Here are some points:
[-0.45 -0.58 -0.22 -0.46  0.68  0.81  0.26  0.44  1.05 -0.28  0.17  0.78 -0.62]
[ 0.70 -0.25 -0.24 -1.81  0.34  0.33 -0.28  0.60  0.39 -0.13  0.68  1.14 -0.93]
[-0.06  0.98 -0.40 -0.34  0.24  0.69  0.05 -0.13 -0.01  0.84 -0.36  0.28  0.17]
[ 0.62  1.31 -0.03 -0.90  0.32 -0.02  0.49 -0.35 -1.68  0.08 -0.66  0.90 -0.35]
[-0.26 -2.38 -1.72  2.00 -0.81 -1.81  2.22 -2.33 -0.91 -2.86  0.63 -1.29 -0.08]
[-1.28  0.39  3.12  0.70  0.55  1.18 -1.89  1.96  1.46  1.63 -0.65 -0.50  0.56]
[-0.07 -0.40 -0.73 -0.37  0.34  0.50  0.23 -0.15  0.53 -0.44 -0.04  0.93 -0.30]
[ 0.44 -0.73 -1.42 -1.75  0.22  0.44  0.67 -0.24  0.43 -0.78  0.99  1.18 -1.12]
[ 0.50  0.21  0.68 -0.81  0.23 -0.44  0.40  0.21 -0.85 -0.54  0.30  0.48 -0.77]
[-0.43 -0.50 -0.04  3.30 -2.34 -2.40 -0.96 -1.13  0.35  0.00 -0.05 -3.54  2.06]
[-0.35 -1.89 -1.28 -2.38  0.73  2.36  1.27  0.60  2.38 -0.17  1.61  2.13 -0.69]
[ 1.53 -1.57 -2.58 -1.43 -0.37 -0.96  0.30 -0.66 -0.13 -2.05  1.85  0.88 -1.75]
[-0.31 -0.24 -0.12 -0.12  0.13  0.50 -0.37  0.51  0.88  0.20  0.33 -0.13 -0.26]
[ 0.81  0.38 -0.66 -0.64 -0.10 -0.08 -0.02 -0.46 -0.41 -0.12 -0.04  0.96  0.00]
[ 1.09  0.67 -1.81 -1.26 -0.18  0.16  2.08 -2.52 -2.46 -0.96 -1.05  2.17 -0.05]
[-0.84  0.37  0.62  0.46 -0.50  0.63 -0.55  0.31  0.81  0.97 -0.01 -0.61  1.13]
[ 1.02 -0.20 -0.47  1.55 -1.25 -2.48  0.49 -1.24 -3.07 -1.45  0.06 -1.92 -0.12]
[-0.77  1.97  2.05 -1.29  1.28  2.66  1.38  0.25 -1.82  2.22 -1.99  2.19  0.35]
[ 0.76  1.65  1.76 -1.98 -0.08  0.25  0.32  0.61 -1.49  1.32  0.33  0.20 -0.13]
[ 1.27  1.00  0.80 -1.37  0.83  0.19 -0.81  1.23 -0.72  0.77 -0.16  0.85 -0.86]
[ 0.47 -0.49  0.06 -1.58  0.44  0.00 -1.86  2.05  2.03  0.17  1.80 -0.02 -1.77]
[-0.04  0.03  0.59  0.25 -0.15 -0.09 -1.11  0.63  1.08  0.51  0.18 -0.50  0.19]
[-0.66 -1.72 -0.63 -1.11  1.60  1.66  0.50  0.98  1.91 -1.02  0.70  1.75 -1.82]
[ 1.04 -0.06 -0.55  0.39 -0.85 -1.87  0.00 -0.51 -1.31 -0.80  0.57 -1.33 -0.28]
[-0.92 -0.42  0.24  0.82 -0.89 -0.15 -0.79  0.29  1.49  0.22  0.96 -1.63  0.84]
[ 0.30  0.57  0.44 -0.59 -0.75 -0.56 -0.48  0.04 -0.47  0.22  0.62 -0.78  0.32]
[ 0.51 -0.88 -1.89 -2.40 -0.05  1.04  3.77 -2.59 -1.42 -1.11  1.06  2.07 -0.16]
[-1.99 -0.90 -0.21  2.85 -0.19  0.21 -0.72  0.34  2.11  0.22 -0.16 -1.87  1.12]
[ 0.06  0.67  0.31 -0.95  0.16  0.68  1.19 -0.99 -1.31 -0.13 -0.31  1.38 -0.02]
[-0.45 -0.01  1.66 -0.18  0.41  0.23 -2.16  2.57  1.73  1.02  0.90 -1.08 -0.66]
[ 1.03  1.60  0.64 -1.34  0.87  0.53  0.40 -0.05 -2.10  0.50 -1.51  2.10 -0.46]
[-0.31 -0.32  1.30  0.22  0.30  0.45 -1.50  1.83  1.32  0.82  0.47 -0.79 -0.50]
[ 0.75  0.35 -0.65 -2.73  0.97  1.79  0.66  0.25 -0.03 -0.02 -0.01  2.80 -0.88]
[-1.32  0.65  0.33  1.23  0.01  1.07  0.82 -1.06 -0.61  0.49 -1.27  0.32  1.23]
[-1.16 -1.67 -2.95 -0.59  0.10  2.25  1.45 -1.13  2.30 -0.73  0.90  1.50  0.18]
[ 0.01 -0.88 -0.33 -0.55  0.59  0.24  1.98 -0.47 -0.78 -1.01  0.31  0.81 -0.87]
[ 0.22  0.68  0.58 -0.19 -0.03 -0.61 -0.68  0.48 -0.17  0.27  0.02 -0.47 -0.33]
[-0.48  0.07  1.49  1.04  0.06 -0.16 -0.70  0.65  0.09  0.63  0.15 -0.93  0.20]
[-1.00 -0.88 -0.98 -0.40  0.63  2.33  1.09 -0.37  1.57  0.52 -0.20  1.65  0.57]
[-0.70 -0.67 -0.08  1.11  0.48 -0.31  0.59 -0.40  0.01 -0.74 -0.44 -0.30 -0.17]
[-2.60 -2.29 -3.05  1.39  1.40  3.63  0.28  0.07  4.84 -0.60 -0.32  2.22  0.84]
[-0.55 -0.51  0.07  1.48 -0.09 -0.12 -0.10 -0.13  0.30  0.16 -0.20 -0.76  0.75]
[ 0.17  1.40  1.52  0.94 -0.35 -1.00  0.37 -0.82 -2.67  0.38 -1.18 -0.84  0.75]
[ 0.69  0.80  0.04 -0.66  0.24 -0.27  0.12 -0.18 -1.23  0.12 -0.53  0.41 -0.16]
[-0.73 -0.80  0.06  1.10 -0.31 -0.43  1.25 -1.06 -0.31 -0.64 -0.45 -0.06  0.65]
[-0.93  1.07 -0.44  0.47 -0.68  0.65  0.69 -1.18  0.25  0.48 -0.67  0.35  1.66]
[-0.23  0.96  0.90 -0.74  0.55  1.12  0.67  0.02 -0.82  0.91 -0.81  1.01  0.15]
[ 0.55 -0.03 -0.06 -1.09  0.52  0.56  1.20 -0.33 -1.01 -0.06 -0.25  1.15 -0.46]
[-0.37  0.37 -0.24  0.16 -0.51  0.01 -0.45 -0.04  0.53  0.73 -0.10 -0.48  0.89]
[-0.05 -0.78 -1.39 -1.18  0.27  0.96  0.46 -0.28  0.95 -0.55  0.62  1.34 -0.65]
[-0.49  0.10  0.85  0.33  0.41  0.46  0.01  0.35  0.13  0.34 -0.51  0.26  0.01]
[ 0.35 -0.85 -1.38 -0.77  0.50  0.60  0.32 -0.28  0.97 -0.78  0.17  1.45 -0.67]
[-0.58 -1.57 -0.01  2.24 -0.56 -0.44 -0.60  0.06  1.56 -0.17 -0.07 -0.87  1.15]
[-0.72 -0.12 -0.42  1.61 -0.43 -0.10  0.52 -0.88  0.07  0.19 -0.41 -0.78  1.24]
[-1.05 -0.18  0.58  0.34 -0.95 -0.37  0.63 -0.97 -0.05 -0.56  0.26 -0.87  0.77]
[ 0.65  0.17 -1.10 -0.16  0.24 -0.14  1.06 -1.01 -1.50 -0.55 -0.51  0.86 -0.42]
[-1.89  0.26  0.59 -0.41  1.06  3.30  0.19  1.03  2.79  1.58 -0.03  1.46  0.94]
[-1.16 -0.44  0.28  1.90 -0.11  0.99 -0.03 -0.45  1.07  0.67 -1.21  0.02  1.78]
[ 3.46  0.91  1.97 -2.17 -0.30 -2.69 -3.15  2.71 -1.03  0.19  1.25 -0.51 -2.48]
[-1.37 -1.27 -2.66  0.34  0.57  1.62  0.65 -0.47  2.60 -0.39  0.17  0.81  0.38]
[ 1.77  1.12  0.58 -1.11 -0.03 -1.54 -0.78  0.73 -1.74 -0.12  0.11 -0.35 -1.25]
[ 0.59 -1.23 -2.64 -1.61  0.82  0.77  1.14 -0.77  0.95 -2.30  0.27  2.98 -1.65]
[-0.95 -1.22 -0.55  1.31 -0.04  0.17 -0.33  0.20  1.66 -0.35  0.22 -0.79  0.53]
[ 0.59 -0.41  0.60 -1.16  0.13 -0.09 -0.78  1.19  0.40 -0.14  1.02 -0.04 -1.12]
[ 0.90 -0.67  0.87 -1.39  0.26 -0.51 -1.18  1.69  0.84  0.11  1.77 -0.29 -1.36]
[ 1.43  0.71  0.25 -0.91 -0.77 -1.88 -1.25  0.32 -1.41 -0.83  0.59 -0.47 -1.17]
[-0.07 -0.43 -1.13  0.20  0.23  0.34  0.73 -0.71  0.12 -0.27 -0.34  0.75  0.14]
[ 0.77 -0.56 -2.13  0.05 -0.44 -0.83 -0.60  0.05  0.13 -0.71  1.00 -0.92 -0.67]
[-0.32  1.12  1.85  0.73 -0.04 -0.72 -0.99  0.61 -0.90  1.18 -0.52 -1.43  0.30]
[ 0.13  0.60 -0.99 -0.62  0.63  0.87  1.90 -1.75 -1.31 -0.50 -1.44  2.40  0.27]
[-0.08  0.02 -0.55  0.28  0.17 -0.14  0.88 -1.05 -0.88 -0.71 -0.72  0.46 -0.25]
[ 0.40  0.19  0.42 -0.35  0.41  0.05 -0.55  0.63  0.01  0.12 -0.13  0.35 -0.54]
[-1.13 -1.24 -1.05  0.44  0.37  1.32  0.12  0.22  2.31 -0.11  0.32  0.64  0.29]
[ 0.32 -0.48  0.15 -0.81  0.26  0.02 -0.27  0.75  0.44 -0.05  0.89 -0.03 -0.78]
[-0.38  0.57  1.47 -0.23 -0.03 -0.76 -1.40  1.38  0.28  0.19  0.37 -0.91 -0.69]
[ 0.00  0.24  0.80 -0.14  0.74  0.19 -0.36  0.95  0.17  0.26 -0.14 -0.04 -0.67]
[ 0.01  0.51  0.62 -0.56 -0.31 -0.11 -0.39  0.48 -0.03  0.68  0.42 -0.60  0.21]
[ 0.31 -0.20 -1.26  0.51  0.18 -0.35  2.38 -1.68 -2.28 -1.36 -0.58  0.67 -0.18]
[-1.60 -1.89 -0.91  1.92 -0.66  0.37  0.01 -0.24  2.81 -0.13  0.63 -1.48  1.27]
[-0.14 -0.86 -0.62  0.14 -0.30 -0.40  0.12 -0.09  1.00 -0.81  0.78 -0.38 -0.34]
[-0.15 -0.96 -0.91  1.29 -0.24 -0.91  0.32 -0.29  0.05 -0.66  0.31 -1.07  0.09]
[ 0.89  1.72  2.01 -1.01  1.00  0.63  0.06  1.16 -2.23  1.62 -1.29  0.87 -0.35]
[ 1.08  0.62  0.43 -2.92  1.06  0.78 -0.44  1.59 -0.23  0.05  1.03  1.64 -1.98]
[ 1.51  0.50 -0.44 -1.20  0.31 -0.83  1.09 -0.28 -2.28 -0.85  0.18  0.76 -0.86]
[ 0.38 -0.28 -0.64  0.35  0.04 -1.08  0.42 -0.51 -0.69 -1.31 -0.07  0.01 -0.55]
[ 0.35 -0.70 -0.11 -0.46  0.12 -0.14  0.52 -0.43 -0.21 -0.73  0.17  0.67 -0.66]
[ 1.30  0.76 -0.17 -1.25 -0.06 -0.30  0.47 -0.54 -2.04  0.18 -0.46  0.42 -0.59]
Then 12 other points, each followed by its number:
[ 0.18  0.60  0.13 -0.82 -0.41 -0.22 -0.24  0.02 -0.02  0.10  0.81 -0.31 -0.02] 0
[-0.63 -0.32 -0.24  1.15 -0.31 -0.09  0.48 -0.76  0.10 -0.05 -0.31 -0.69  0.85] 1
[-0.04 -1.10 -1.05  1.59 -1.41 -1.63  0.81 -1.44 -0.02 -1.03  0.93 -1.95  0.83] 2
[ 0.54 -0.52 -0.75 -1.42  0.33  0.31 -0.17  0.38  0.67 -0.40  0.87  0.94 -1.11] 3
[ 0.12 -1.74 -0.40 -0.59  0.43 -0.35 -1.62  2.16  2.85 -0.80  2.09 -0.70 -1.92] 4
[-0.41  0.40  1.35 -0.78  1.14  1.79 -0.72  1.55  1.16  1.19 -0.49  1.22 -0.10] 5
[-0.81  0.11 -0.09 -0.43  0.58  1.56  0.06  0.38  1.75  0.86  0.06  0.85  0.42] 6
[-1.30 -0.27  0.17  2.00 -0.94 -0.19  0.90 -1.52 -0.73 -0.21 -0.69 -1.19  1.26] 7
[ 1.14  0.44  1.20 -1.53  1.34  0.53  1.93  0.37 -2.07 -0.55  0.12  1.74 -1.03] 8
[-1.61  0.38 -1.32  3.10 -0.25  0.31  2.49 -2.83 -1.24 -0.15 -2.49 -0.21  2.44] 9
[ 1.13  0.98 -0.44 -1.40 -0.20 -0.75  0.29 -0.82 -1.47 -0.26 -0.12  0.64 -0.56] 10
[-1.40  0.19  0.81  0.10  1.15  2.59 -0.82  1.19  2.95  1.61 -1.15  1.75  0.97] 11
Which of these numbered points is nearest to each point below by angle, seen from the average point of the first points? Its number follows each.
[-0.86 -1.09 -1.99  0.31  0.41  1.45  0.77 -0.31  2.04 -0.16 -0.01  0.52  0.29] > 6
[ 0.24  0.00  0.54  2.04 -0.67 -1.56  0.40 -1.26 -1.74 -0.86 -0.82 -1.06  0.64] > 7
[ 0.07  4.17  6.27  2.15 -1.44 -2.34  0.21 -1.01 -5.98  2.17 -2.45 -2.94  2.80] > 7
[ 0.79 -1.42 -1.85  0.38 -1.33 -2.14  0.56 -1.44 -0.33 -2.27  1.39 -1.13 -0.44] > 2
[ 0.22  0.05  0.65 -0.88  0.68  0.52  0.83 -0.08 -0.86  0.05 -0.19  1.00 -0.43] > 8
[-0.40  0.66  1.70 -1.10  1.58  2.09 -1.52  2.29  1.91  1.58 -0.72  1.66 -0.21] > 5
[-1.30 -0.93 -2.66  1.99  0.37  1.09  2.67 -2.60 -0.49 -0.85 -1.87  1.14  1.18] > 9
[-0.15 -1.45 -1.13  1.03 -0.68 -1.18  0.88 -1.30 -0.46 -1.66  0.59 -0.87 -0.14] > 2
[ 0.91  0.63  2.54 -1.28  1.29  0.97 -2.29  3.06  1.10  1.90  0.08  0.49 -0.99] > 5
[-0.27 -0.08 -0.45  0.40  0.33  0.26  0.66 -0.33 -0.08 -0.14 -0.31  0.21  0.12] > 9
[ 0.36 -0.58 -0.82 -1.16 -0.03  0.34  0.29  0.04  0.34 -0.53  0.70  0.58 -0.69] > 3
[-2.45  0.19  1.61  1.37  1.15  3.08 -1.14  1.85  2.89  2.17 -1.47  0.80  1.38] > 11
[-1.34 -1.09 -1.98  0.76  0.38  1.62  0.72 -0.09  2.31 -0.06  0.25  0.30  0.42] > 6
[-0.22  0.06 -0.10 -0.34 -0.29  0.50 -0.20  0.22  0.75  0.57  0.38 -0.06  0.60] > 6
[-1.71  0.35 -1.36  2.64 -0.41  0.42  1.94 -2.45 -0.87 -0.09 -2.04 -0.41  2.04] > 9
[ 0.05  0.42  0.03 -0.30 -0.31 -0.17 -0.61  0.19  0.51  0.28  0.64 -0.63  0.28] > 0
[-0.23 -0.05 -0.70  0.11 -0.46  0.83  0.17 -0.43  1.30  0.51 -0.17  0.22  1.12] > 6
[-0.80 -0.20 -1.38  1.37 -0.65  0.20  1.76 -2.42 -0.54 -0.31 -1.15  0.17  1.53] > 9
[-0.06  0.09 -0.04  2.42 -1.06 -2.03  0.62 -2.07 -2.29 -0.95 -1.53 -1.15  0.73] > 7
[ 0.53 -0.38 -0.93  0.39 -0.40 -1.14 -0.06 -0.40 -0.39 -0.98  0.56 -0.60 -0.63] > 2
[ 0.11  0.01  0.46 -0.36  0.44  0.35  0.42  0.11 -0.47  0.22 -0.12  0.51 -0.16] > 8
[-0.75 -0.38 -0.38  0.11  0.47  1.24  1.87 -1.23 -0.36 -0.12 -0.90  1.15  0.44] > 9
[-0.15  0.98  0.45  2.89 -1.15 -1.89  0.30 -1.60 -2.51  0.25 -1.52 -2.39  1.40] > 7
[ 0.97  0.91 -0.91 -1.43 -0.05 -0.49  0.08 -0.60 -0.90 -0.52 -0.29  1.16 -0.46] > 10
[-0.07 -0.46 -1.31 -0.28 -0.65 -0.48  0.35 -0.68  0.40 -0.32  1.04 -0.56  0.34] > 2
[ 0.88 -0.42 -0.58 -1.99  0.38  0.01 -0.08  1.11  0.07 -0.58  1.38  0.94 -1.41] > 3
[-2.19 -0.06  1.29  1.58  1.39  2.87 -1.31  1.87  3.66  2.00 -1.66  0.76  1.10] > 11
[-0.56  0.04  0.25  0.49  0.68  1.02  1.47 -0.63 -0.44  0.02 -1.23  1.19  0.37] > 9
[ 0.12 -1.14 -0.66 -1.57  0.77  1.15  0.92  0.40  1.09 -0.89  0.82  1.88 -1.19] > 3
[ 0.21  0.55  0.94 -1.11  0.63  0.84  1.44 -0.73 -1.39  0.41 -0.55  1.33  0.07] > 8
[ 0.87  0.95  0.10 -0.99 -0.12 -0.63  0.23 -0.41 -1.55 -0.20 -0.01  0.43 -0.42] > 10
[-1.88 -0.28 -0.38  3.11 -0.86  0.26 -0.19 -0.95  1.58  0.77 -1.07 -1.18  2.42] > 1
[-0.82 -0.18  0.67  0.60  0.27  0.91 -1.60  0.96  2.35  0.75 -0.33  0.26  0.31] > 11
[-0.38 -0.43 -0.92  0.75 -0.22  0.33  0.19 -0.11  0.61  0.20  0.00 -0.39  0.54] > 1
[ 0.14  0.29 -1.13  0.24  0.15  0.01  0.41 -0.49 -0.33 -0.20 -0.40  0.21  0.18] > 9
[-1.33 -0.81  1.15  0.76  1.02  1.94  0.77  0.22  0.99  0.60 -0.73  0.97  0.76] > 11
[-0.01 -0.02 -0.96  0.61 -0.04  0.06  1.76 -1.81 -1.56 -0.89 -0.91  0.69  0.29] > 9
[-0.08  1.15  0.59 -0.38 -1.11 -0.65 -1.01  0.30 -0.14  0.73  1.44 -1.70  0.57] > 0
[-0.46 -1.01 -1.28  1.10 -1.09 -0.71 -0.10 -0.79  0.56 -0.90  0.80 -1.14  0.31] > 2
[ 0.30  0.59 -1.90  0.57  0.24 -0.40  0.58 -0.85 -0.67 -0.23 -1.05  0.18  0.21] > 9
[-0.44 -4.66 -3.41  0.06 -0.51 -0.26 -3.31  2.18  7.41 -2.76  4.08 -1.08 -1.67] > 4
[ 1.10  0.55 -1.31 -1.69 -0.30 -0.63  0.40 -0.57 -1.29 -0.73  0.50  0.57 -0.87] > 10
[-0.10 -0.32 -1.27  0.67  0.35  0.33  2.72 -2.25 -2.25 -1.19 -1.00  0.77  0.50] > 9
[-0.52 -0.24  0.26  0.33  0.12  0.51 -0.81  0.44  1.30  0.33 -0.24  0.03  0.14] > 11
[-0.32 -0.48 -0.58  1.32  0.42  0.00  1.76 -1.15 -1.26 -0.27 -1.21  0.15  0.33] > 9
[-0.01 -1.93 -1.30 -0.11 -0.18 -0.18 -1.09  0.88  2.85 -0.98  1.87 -0.64 -0.93] > 4
[ 0.15 -0.03 -0.32 -0.72  0.42  0.50  0.75 -0.12 -0.45 -0.01  0.05  0.72 -0.27] > 8
[-0.01  0.09  0.76 -0.65  0.65  0.50  0.63  0.09 -0.32  0.12 -0.46  1.01 -0.29] > 8
[ 0.06 -1.02 -0.83 -0.78  0.39  0.80  0.82 -0.14  0.32 -0.50  0.43  0.92 -0.68] > 3
[ 0.41  0.96  0.35 -0.81 -0.41 -0.60 -1.20  0.71  0.33  0.53  0.78 -0.62 -0.13] > 0
[ 0.55  1.04  0.35  1.21 -0.86 -1.77 -0.05 -1.23 -2.11 -0.49 -1.03 -0.83  0.66] > 7
[-0.22  0.42  0.37 -0.53  0.57  0.94 -0.15  0.68  0.37  0.49 -0.12  0.74 -0.09] > 5
[-0.32  0.34  0.16  0.39 -0.12  0.06 -0.76  0.51  1.13  0.63 -0.22 -0.01  0.70] > 11
[ 0.00  0.59  0.67 -0.78 -0.74 -0.24 -0.78  0.70  0.34  0.36  0.90 -1.00  0.13] > 0
[ 0.74  0.76  1.33 -0.61 -0.68 -1.32 -0.73  0.80 -0.66  0.18  0.91 -1.31 -0.22] > 0
[ 0.67 -0.84 -0.72  0.57 -0.58 -1.59 -0.27 -0.05 -0.38 -0.99  1.06 -1.52 -0.67] > 2
[ 0.24  0.41 -0.01 -1.72  0.43  0.96  0.81 -0.39 -0.61 -0.32 -0.10  1.44 -0.47] > 8
[ 0.42  0.98  0.67 -1.11 -0.71 -0.62 -1.63  0.96  0.63  0.72  1.06 -0.75 -0.32] > 0
[-0.90 -0.10 -0.41  0.35 -0.35  1.18  0.13 -0.23  1.31  0.71  0.25 -0.15  1.24] > 6
[-0.15 -0.90 -0.35  0.26 -0.35 -0.41 -1.40  0.86  1.99 -0.62  1.12 -0.86 -0.49] > 4
[ 0.31 -0.90 -1.84 -0.59  0.57  0.31  0.99 -0.41 -0.07 -1.12  0.62  0.78 -1.18] > 3
[-0.63  1.10 -0.25 -0.40  0.36  1.41  1.57 -1.06 -0.85  0.87 -1.19  1.48  1.11] > 9
[-0.34  0.13 -0.85 -1.10  1.48  1.83  1.87 -0.62 -0.55 -0.32 -0.80  2.42 -0.50] > 8
[-1.00 -0.56 -0.32  2.04 -0.84 -0.06 -0.44 -0.70  1.24  0.14 -0.36 -1.07  1.49] > 1
[-0.23  0.36  0.52 -0.80  0.77  1.30 -0.29  0.80  0.63  0.91 -0.36  1.07 -0.14] > 5
[ 0.04 -0.62 -0.39 -0.66  0.58  0.49  1.12 -0.55 -0.34 -0.91  0.11  1.15 -0.64] > 8
[-1.88 -1.01 -0.85  2.17 -0.50  0.93  0.16 -1.04  2.27 -0.28 -0.57 -0.25  1.60] > 1
[-0.80 -0.69 -1.14  1.60 -0.67  0.37  1.69 -2.34 -0.55 -0.15 -1.19  0.18  1.55] > 9
[-0.08  0.07  1.89 -0.18  0.45  0.47 -0.71  1.43  0.49  0.82 -0.25 -0.07 -0.12] > 5
[-0.16 -1.16 -0.96 -0.76  0.19  0.76  0.83 -0.07  0.35 -0.58  0.67  0.91 -0.63] > 3
[-0.55 -0.72  0.14 -0.20  0.36  0.82  0.26  0.08  0.96 -0.30  0.22  0.75 -0.05] > 6
[-0.53  0.49  1.14 -0.96  1.22  2.03 -0.28  1.20  0.75  1.03 -0.99  1.85 -0.11] > 5
[-3.07 -0.44  4.53  3.52  0.71  1.74 -2.19  2.82  3.92  3.56 -0.88 -2.08  2.51] > 11
[-0.54 -0.41 -0.81  0.51 -0.04  0.50  0.21 -0.32  0.78 -0.01 -0.03 -0.14  0.26] > 1
[ 1.53  0.67 -0.24 -1.44 -0.22 -0.50  0.32 -0.32 -1.40  0.02  0.20  0.79 -0.49] > 10
[-0.04  0.57  0.39 -0.84  0.16  0.52  1.41 -0.93 -1.30 -0.11 -0.23  1.26  0.01] > 8
[ 0.54  0.91  0.71  1.62 -0.96 -1.62 -0.10 -1.15 -2.23 -0.21 -1.13 -1.25  1.07] > 7
[ 0.81 -0.47 -2.72  1.22 -0.60 -1.79  0.30 -1.30 -0.89 -1.73  0.19 -1.11 -0.44] > 2
[ 1.19 -2.34 -1.98  0.88 -1.43 -3.26 -0.64 -0.66 -1.01 -3.00  1.83 -2.65 -2.11] > 2
[-0.09  0.14  1.40 -0.28  0.34  0.60 -0.48  1.02  0.25  1.19  0.00 -0.02  0.04] > 5
[-1.10 -0.88  0.15  0.48 -0.30  0.72 -0.38  0.40  2.03  0.50  0.62 -0.74  1.10] > 6
[ 1.02  0.43  0.26 -1.11 -0.38 -0.95  0.01 -0.24 -1.09 -0.47  0.17  0.21 -0.64] > 10
[-1.02  1.45  0.09 -0.31 -0.21  1.54  1.67 -1.47 -1.53  0.66 -1.16  1.21  1.46] > 9
[ 0.20  0.35  0.20  1.19 -0.87 -1.14 -0.29 -0.77 -1.07 -0.25 -0.66 -0.92  0.51] > 7
[-0.58 -1.41 -1.03  1.53 -1.13 -1.21  1.14 -1.57 -0.44 -1.83  0.56 -1.16  0.23] > 2
[-0.08  0.14  0.51  2.61 -1.09 -1.77  0.40 -1.41 -2.00 -0.90 -1.24 -1.32  0.90] > 7
[-0.33 -0.73 -0.94  1.55 -1.32 -1.32  0.82 -1.48 -0.33 -1.16  0.72 -1.74  1.03] > 2
[ 0.50  0.69 -0.07 -0.55  0.16 -0.07  0.05 -0.08 -0.69  0.28 -0.23  0.25 -0.23] > 10
[-1.31 -0.75  0.18  0.62  0.09  1.27 -0.80  0.94  2.41  0.72  0.56 -0.27  0.80] > 6
[-0.47 -0.50  0.10  0.85 -0.13 -0.07  0.75 -0.64 -0.10 -0.50 -0.07  0.02  0.37] > 7
[-0.07 -0.73 -1.51 -1.32  1.18  0.87  1.07 -0.16  0.62 -1.19 -0.02  1.78 -1.29] > 3
[-2.18  0.52 -0.73  0.34  1.26  3.55  2.20 -0.78  0.90  1.80 -1.96  1.99  2.00] > 6
[ 0.33  0.41  0.65 -0.57 -0.61 -0.45 -1.05  0.72  0.43  0.64  0.72 -0.81  0.05] > 0
[-0.35  0.35  0.12  0.48  0.32  0.19 -0.78  0.84  0.91  0.67 -0.30 -0.57  0.23] > 11
[-0.01 -1.54 -1.29  0.19 -0.61 -1.17 -1.21  1.28  2.46 -0.87  2.43 -2.05 -0.79] > 4
[ 0.82  1.27  0.42 -1.10  0.91  0.69  0.84 -0.49 -2.33  0.51 -1.36  2.06 -0.56] > 8
[-1.10 -0.59  0.32  1.48 -0.21  0.08  0.39 -0.38  0.70 -0.01 -0.27 -0.66  0.98] > 1
[ 0.57 -1.23 -2.47 -1.29  1.92  1.71  0.73  0.58  1.96 -0.62  0.88  1.68 -1.53] > 3
[ 0.92  1.50  0.58 -0.69  0.03 -1.05 -0.13 -0.39 -2.07 -0.14 -0.98  0.61 -0.22] > 10
[-0.89  0.82 -0.13  0.87  0.13  1.10 -0.53  0.58  0.48  1.62 -0.69 -0.63  0.88] > 11
[-0.07 -0.62  1.03 -0.11  0.05 -0.73 -1.33  1.32  1.27 -0.32  1.34 -1.01 -1.22] > 4
[ 0.39  0.05 -0.50 -0.58 -0.05 -0.25  0.63 -0.72 -0.97 -0.50  0.07  0.46 -0.78] > 10
[-0.53 -0.80 -1.02  0.40 -1.13 -0.93 -0.31 -0.45  1.28 -0.63  1.68 -1.49  0.29] > 2
[ 1.01  0.59  0.64 -0.69 -0.33 -1.50  0.43 -0.24 -2.04 -0.54  0.36  0.00 -0.47] > 10
[-0.04  1.43  0.92  2.50 -1.44 -2.25 -0.27 -1.35 -3.03  0.23 -1.50 -2.63  1.40] > 7
[ 0.10 -0.35 -1.20 -0.25 -0.66 -0.44  0.12 -0.43  0.42 -0.29  0.92 -0.56  0.16] > 2
[-0.08 -2.41 -1.46 -0.04 -0.04 -0.07 -0.84  0.77  3.24 -1.30  1.68 -0.23 -0.80] > 4
[ 0.04  0.46  1.64  0.13  0.77  0.06 -0.36  1.02 -0.47  0.79 -0.63  0.03 -0.33] > 5
[ 2.35  0.71  0.43 -4.74  1.61  0.42 -1.06  2.71 -0.23 -0.17  2.15  2.10 -3.89] > 3
[ 0.06 -0.67 -0.95 -0.20 -0.12 -0.03  0.72 -0.45 -0.03 -0.81  0.65  0.16 -0.08] > 2
[ 0.42 -0.65 -2.08  2.30 -1.73 -2.10  0.94 -2.55 -1.39 -1.39  0.28 -2.00  1.46] > 2
[ 0.24  1.27  0.59 -1.09  1.36  1.11 -0.63  1.28 -0.59  0.85 -0.71  1.44 -0.91] > 5
[-0.57 -1.47 -2.58  0.74 -0.63  0.61  3.37 -3.28 -1.31 -1.52 -0.65  1.46  1.04] > 9
[ 0.69  1.24  0.74 -0.27 -0.17 -0.75 -0.06 -0.56 -2.01  0.25 -0.98  0.06  0.08] > 10
[ 0.24 -1.28 -0.53 -1.04  0.93  1.11  0.39  0.53  1.20 -0.58  0.79  1.48 -0.94] > 3
[ 0.14  0.94  1.24  1.02 -0.90 -1.46 -0.21 -0.39 -1.19  0.27 -0.15 -1.86  0.70] > 7
